Here are some points, one per row:
{-1.95,  1.84, -0.44, -0.03, -0.14,  0.73,  0.15, -0.61, -0.78, -0.50,
 -0.61, -0.90, -1.20, -1.02, -0.19, -0.21,  0.57, -0.03,  0.77, -0.24,
  0.72, -0.53, -1.63, -1.95}
{-1.60, -0.46,  0.63,  0.90, -1.11,  0.33, -0.51, -0.25, -0.65,  0.67,
 -0.58, -0.11, -0.84, -0.25,  0.57, -0.07,  0.94, -0.31,  1.96,  0.56,
 -0.87, -1.65, -0.55, -0.32}
{ 0.35,  0.87,  0.71, -0.78,  0.12, -0.34,  0.71,  1.44, -0.86,  0.67,
 -0.77,  0.39, -0.12,  0.27, -1.05, -0.72, -0.30, -0.13, -1.08, -0.18,
 -1.11, -1.24, -0.81,  1.22}
{-1.33, -0.21, -1.29,  0.41,  0.24, -0.15,  2.20, -0.34,  0.39,  0.93,
  2.21,  0.76,  1.05,  1.24,  2.25,  0.77, -0.93,  1.68, -0.49, -0.39,
  0.82, -1.47,  0.51, -0.07}
{-0.32, -1.04,  1.45, -0.63, -0.35, -0.19, -1.81,  1.81,  0.04,  0.27,
 -1.28,  0.07,  1.46,  0.70,  0.54, -1.41,  0.81,  1.25,  0.34,  0.14,
 -0.26,  0.49, -1.31, -0.12}
{ 0.82,  0.65,  0.26,  1.27, -0.42, -0.85, -0.10,  2.30,  2.34, -1.18,
  0.57,  0.97,  0.05, -2.03,  0.50, -1.58,  1.37, -1.99,  0.12, -0.03,
  0.63, -0.04,  0.75,  0.54}
{-1.25,  0.95,  0.86,  1.91, -1.86,  0.57,  1.12,  0.77, -0.31,  0.88,
 -0.50,  0.77, -0.82,  0.01, -0.36,  0.87,  1.14,  1.69, -0.53, -0.91,
 -0.59,  1.52, -0.26, -0.96}
{ 1.28,  1.85,  0.01, -0.17,  0.19,  2.37, -0.93, -0.65,  1.09,  1.17,
 -0.85,  1.88, -0.99,  0.94,  1.95,  0.56,  0.60, -1.05, -1.29,  0.01,
 -0.08,  1.28,  2.01,  1.14}
{ 0.58, -1.26,  0.65,  1.23, -1.12, -0.58, -1.31, -0.27, -0.28,  0.48,
 -0.23,  0.12, -1.53, -0.16,  1.45, -0.73, -1.51,  0.66,  0.40,  0.65,
  0.76, -1.18,  0.33, -0.38}
{-1.44, -1.08, -0.45, -1.60,  2.46,  0.56, -0.18,  0.54,  1.19,  1.07,
 -1.55, -1.68,  0.51, -0.03,  0.82,  0.86,  0.35, -1.38,  0.62,  0.94,
  0.97,  1.40,  0.58,  0.24}
{-0.04,  1.17, -0.77, -2.11,  0.05, -1.57, -0.89, -0.35, -0.74,  1.04,
  1.99, -1.22,  0.43, -1.37,  0.20,  0.24,  0.04, -0.40, -0.31,  0.53,
  0.24, -0.93, -1.00, -1.73}
{ 2.12,  1.39, -0.19,  0.76,  0.12, -0.24,  0.98,  1.34, -0.09,  1.46,
 -1.00, -0.59,  1.05,  1.80,  1.15,  0.06,  0.24, -1.45,  1.75,  0.05,
 -1.24,  0.41, -0.27, -0.28}
{ 0.64,  0.95,  0.68,  1.75,  0.89, -1.21,  0.49, -0.21,  1.04, -1.34,
 -0.33,  0.94,  1.82,  1.36,  0.94,  0.35,  0.90, -1.15,  2.00, -0.86,
  0.78,  0.37, -0.63, -0.89}
{-1.18,  0.54, -0.40,  0.12,  0.84, -0.61, -1.62,  0.70,  0.53, -1.26,
 -0.96, -0.10, -0.47, -0.14,  0.09,  0.87, -1.90,  1.30,  0.27,  1.03,
  0.41,  0.94,  0.62,  0.66}
{-0.11,  0.00,  0.10, -0.97,  0.56, -0.89,  1.01,  0.24, -1.24, -0.64,
  0.30,  0.41, -1.22, -0.43, -0.59, -0.07, -0.46, -0.19,  0.53,  0.39,
 -2.43,  0.21,  0.78,  1.07}
{ 0.38, -1.85,  0.23,  0.31,  1.09,  0.87,  0.20, -2.08, -1.34, -1.63,
 -0.82,  0.48,  1.13, -0.72,  0.42,  0.26,  0.43, -0.38, -0.19,  0.67,
 -1.79, -0.86,  0.29, -0.18}
{-0.18,  0.73,  1.04, -2.72, -0.94, -0.32,  0.15, -0.30,  1.30, -0.89,
 -0.43, -0.10,  0.55, -0.64, -0.15, -2.22,  0.12, -0.57, -0.28, -0.62,
 -0.44,  0.52, -0.90, -0.56}
{ 0.47,  0.20, -0.22, -0.32,  0.13, -0.50,  0.24,  0.61, -1.29, -0.79,
  0.11,  1.16,  0.76,  1.08, -0.15,  1.03, -2.01, -2.10, -1.75,  0.02,
  0.82,  0.71,  0.28, -0.96}
{ 0.22,  0.86,  0.91,  1.50,  0.94, -2.39,  0.77,  1.13,  1.15, -1.41,
  1.53,  1.00,  1.46, -0.46, -0.30, -1.60,  1.38,  0.36,  1.06,  0.04,
  0.88, -0.19,  1.79,  0.65}
{ 1.29, -1.17,  0.12, -0.16,  1.36,  1.30,  0.06, -0.82,  1.67,  0.67,
  0.10,  0.98, -0.45, -0.89, -1.07,  0.19, -1.24,  0.50, -0.70, -2.53,
  1.41, -0.06, -2.88,  1.68}
{-0.93,  0.05,  0.66,  0.30,  0.27,  0.55,  0.01,  1.62, -0.64, -1.11,
  0.14, -0.78,  0.14,  0.66,  1.52,  0.35, -2.05,  1.31,  0.84,  1.25,
  1.36,  0.54,  0.53,  1.33}
{ 0.74, -1.19,  0.58,  0.25, -0.48,  1.15,  1.38,  0.26,  0.94,  1.57,
  0.25, -0.24,  1.16, -0.57,  0.14,  0.80, -0.44,  1.22, -0.80, -0.96,
 -1.53,  0.62,  0.59, -1.47}
{ 0.99, -0.10, -1.59,  0.10,  0.30,  0.39, -0.89, -1.24, -0.06, -0.06,
  0.44, -0.32, -0.86,  2.09, -1.14, -2.02, -0.64,  0.77,  0.43,  0.36,
  0.01, -0.74,  0.77, -1.08}
{-0.13, -1.49, -0.40,  0.98, -1.03,  0.75,  0.19, -0.56,  0.51, -1.47,
  0.88, -2.32,  0.06,  0.31, -0.84, -1.00, -0.43, -0.57, -0.26, -0.55,
  0.79,  1.04,  1.13, -0.22}
{ 1.66,  0.24, -0.17,  0.66,  0.97, -0.22,  0.35, -0.19,  2.09,  0.36,
  1.60, -0.55, -1.00, -0.24, -1.02,  1.92, -0.80,  0.90,  1.35,  0.80,
 -2.76,  0.66, -0.65,  0.28}
{ 1.65, -0.53, -1.92,  0.84,  1.11,  0.67,  1.16, -0.57, -1.59, -0.42,
 -0.74,  0.53, -0.25, -0.78,  0.08,  0.05,  0.63,  0.26,  0.72, -0.08,
  0.75, -0.81, -1.74,  1.25}
{-0.60, -1.47,  0.38,  0.98,  0.92, -0.73, -2.36,  0.60, -0.94,  0.53,
  0.33, -0.35, -1.03,  0.90, -0.63,  0.41, -0.04, -1.63, -0.59, -1.91,
 -0.37, -1.35,  0.64, -2.23}
{-1.16,  0.79,  0.89, -1.65, -0.69, -1.27, -1.05, -0.79, -0.15, -1.91,
 -0.58,  1.14,  0.24,  1.09,  0.05, -0.17,  1.21,  0.60,  0.99, -0.50,
 -0.43,  0.38, -1.50, -0.69}
{-0.50, -0.44, -0.84,  0.02,  1.02, -0.07, -1.37,  1.23, -0.27, -1.64,
 -0.53, -0.31,  0.06,  0.00, -0.79,  0.32,  1.03,  0.27, -2.64, -0.15,
 -1.99, -1.02, -0.90, -0.14}
{-0.16, -0.44, -0.66, -0.06, -1.32, -0.56, -0.50,  0.10,  0.20,  0.03,
 -0.07, -1.76, -0.64, -1.76,  1.30, -0.57, -1.01, -0.32, -0.79, -0.27,
 -0.46, -0.86,  0.28,  0.07}
{ 0.22,  1.49,  2.37,  1.11,  1.93,  1.09, -0.19, -1.24,  0.14,  0.94,
  1.96, -1.01, -0.18,  1.50,  2.13,  0.82,  2.30,  1.13, -1.80,  2.24,
  1.49,  1.45, -0.06,  1.64}
{-1.53,  0.12, -1.28, -1.31, -0.45,  0.30, -1.87, -0.10, -0.51,  1.60,
 -0.04,  1.16,  1.68,  1.00,  0.63,  0.10, -0.43, -1.02,  2.06,  0.50,
 -0.30,  1.24,  0.86,  1.84}
{ 1.36, -0.04,  1.02, -0.14, -0.56, -0.56,  1.49, -0.53, -0.51, -0.64,
 -1.31,  0.33, -0.40,  0.65, -0.91,  0.14, -1.41, -1.88,  0.24,  1.44,
  0.29,  1.09, -0.82, -0.86}
{ 0.09,  0.94,  0.37, -0.67, -0.09, -0.07, -0.36,  0.02, -0.87, -1.30,
  0.74, -0.74, -0.18, -0.70, -0.49,  1.19, -0.18, -0.46,  0.29, -2.62,
 -0.41, -1.19, -0.26,  1.82}
{-0.26, -0.21,  0.23,  1.04,  1.25, -2.05,  0.83, -1.15, -2.49,  1.84,
 -0.30,  0.36, -0.05, -1.58, -1.20, -2.30, -0.57, -1.37, -0.91,  0.04,
  0.04,  0.49, -0.86,  1.69}
{ 0.58, -1.13, -0.46, -1.01, -1.54, -0.99, -0.22, -1.23,  0.37, -0.40,
 -1.14, -0.22, -0.77, -0.38, -0.04,  1.40,  0.66, -0.23, -0.47,  0.63,
  0.95,  0.15,  0.97,  0.71}
{-0.66, -0.03,  1.72, -1.34,  0.74, -0.11,  0.42, -1.35,  1.18,  1.09,
 -0.79, -0.98, -2.42,  1.10, -0.02,  0.73,  0.60, -0.64, -0.78,  0.19,
  0.71, -0.30,  1.94,  0.40}
{ 0.92, -1.34,  0.88, -1.88,  0.73,  1.12,  1.24,  0.78, -1.43, -1.17,
  1.26,  0.56, -1.01,  0.46,  1.48, -1.57,  0.22,  0.34,  0.68, -0.83,
 -1.10, -0.16,  0.04, -0.11}
There is one direction along which these points spread out most. Take the direction at right angles to it along which they spread out most. Then take the direction at right angles to both along which they spread out most. Go by this last direction. Where along it does each point below lie, from 0 to 99? The average is 50, and the first point in the table lies past the average. One standard deviation of the points above along it is 16.
{-0.83,  0.55, -0.86,  0.65, -0.26,  1.40,  0.81,  1.81, -0.46,  0.60,
  1.19, -1.48,  0.24, -0.01, -0.88, -0.28,  0.26,  0.48,  0.14,  0.09,
 -0.35,  1.66, -0.41, -1.17} 50
{-0.46, -0.59, -1.69, -0.85,  0.04, -0.41, -0.32, -0.89,  0.26, -0.37,
 -0.57, -1.52, -0.70,  0.76, -0.71, -0.02,  1.35, -0.83, -0.92,  0.32,
  0.84,  0.72,  0.38,  0.53} 63
{ 1.58, -0.31, -0.06, -0.17, -1.70, -0.91, -1.32, -1.02, -0.74, -0.61,
  0.00, -0.70,  1.28,  0.67, -0.37, -0.23, -0.38,  1.45, -1.11,  1.23,
  0.22,  0.26,  0.62,  0.27} 56
{ 1.04, -0.29, -1.46,  0.72,  0.51,  0.18, -1.42,  0.42,  0.77,  0.57,
  1.20,  0.50, -1.13, -0.13, -0.35,  0.32, -0.69,  1.08, -0.35,  1.00,
 -0.07, -0.26, -1.62, -0.49} 38
{-2.01, -1.83, -1.29,  1.15, -0.53,  1.26,  0.98, -0.89,  1.19,  0.46,
  0.64,  0.69, -0.07,  0.11, -0.84, -0.93, -0.14,  0.23, -0.50,  0.41,
 -0.42,  0.29,  0.07,  0.27} 43
{ 0.80, -1.75, -1.54, -0.79, -1.26, -1.28,  1.35,  1.05, -0.37,  0.35,
 -1.24,  0.71, -0.61,  0.92,  1.14,  1.58,  1.50, -0.14, -0.31,  0.56,
  1.37,  0.28, -0.17,  0.50} 51
{ 1.21,  0.67,  0.81, -0.09, -0.03,  0.06, -0.74,  0.03, -1.35,  1.00,
 -0.21, -1.37,  0.97, -1.39, -1.28,  0.93,  0.54,  1.91,  1.26, -2.97,
  0.63,  0.67,  1.07,  0.48} 42
{-0.59,  0.19,  1.06,  0.71, -1.34,  1.46, -0.72, -0.49, -0.16,  0.07,
  0.23, -0.93,  1.19, -1.59,  0.48,  0.84, -0.72, -1.29, -0.01,  0.32,
 -0.36, -0.40, -0.95, -1.16} 58
{ 0.38,  1.09, -1.61, -0.45,  0.75, -0.25,  0.26, -1.08, -0.61, -0.75,
 -1.46,  0.48, -0.92, -0.81,  1.10, -1.77, -1.46,  0.78, -1.01, -0.71,
 -0.05,  0.13,  0.85, -1.51} 51
{-1.58,  0.77, -0.55,  0.41, -2.54,  0.90,  0.35, -0.25,  0.30, -0.16,
  0.64, -0.97,  0.35,  1.27, -0.74, -0.20, -0.73, -0.52, -0.17, -0.39,
 -0.41, -1.61, -0.53,  1.41} 55
{-0.04,  1.46,  0.80,  0.24,  0.96, -0.32,  1.05,  0.37,  1.57,  0.18,
 -1.96,  0.37,  1.87, -0.58, -1.40, -0.12,  0.49,  0.47,  0.05,  0.72,
  0.49, -3.33,  1.03, -0.27} 47
{ 0.58,  0.65,  1.02, -0.97,  0.39,  2.18,  0.20,  1.67, -0.55,  0.34,
  1.19,  2.34,  0.68, -1.24, -2.72,  0.63,  1.21,  0.49,  1.66,  1.22,
  2.27, -0.83,  1.68, -0.65} 46
{-1.13, -0.75, -0.36,  0.56, -1.15, -0.55,  0.50, -1.39,  0.97,  0.77,
  1.33,  2.12, -0.32, -0.98, -0.71,  1.23, -0.43,  0.91, -0.49, -0.65,
 -0.82,  1.49, -0.70, -1.23} 39
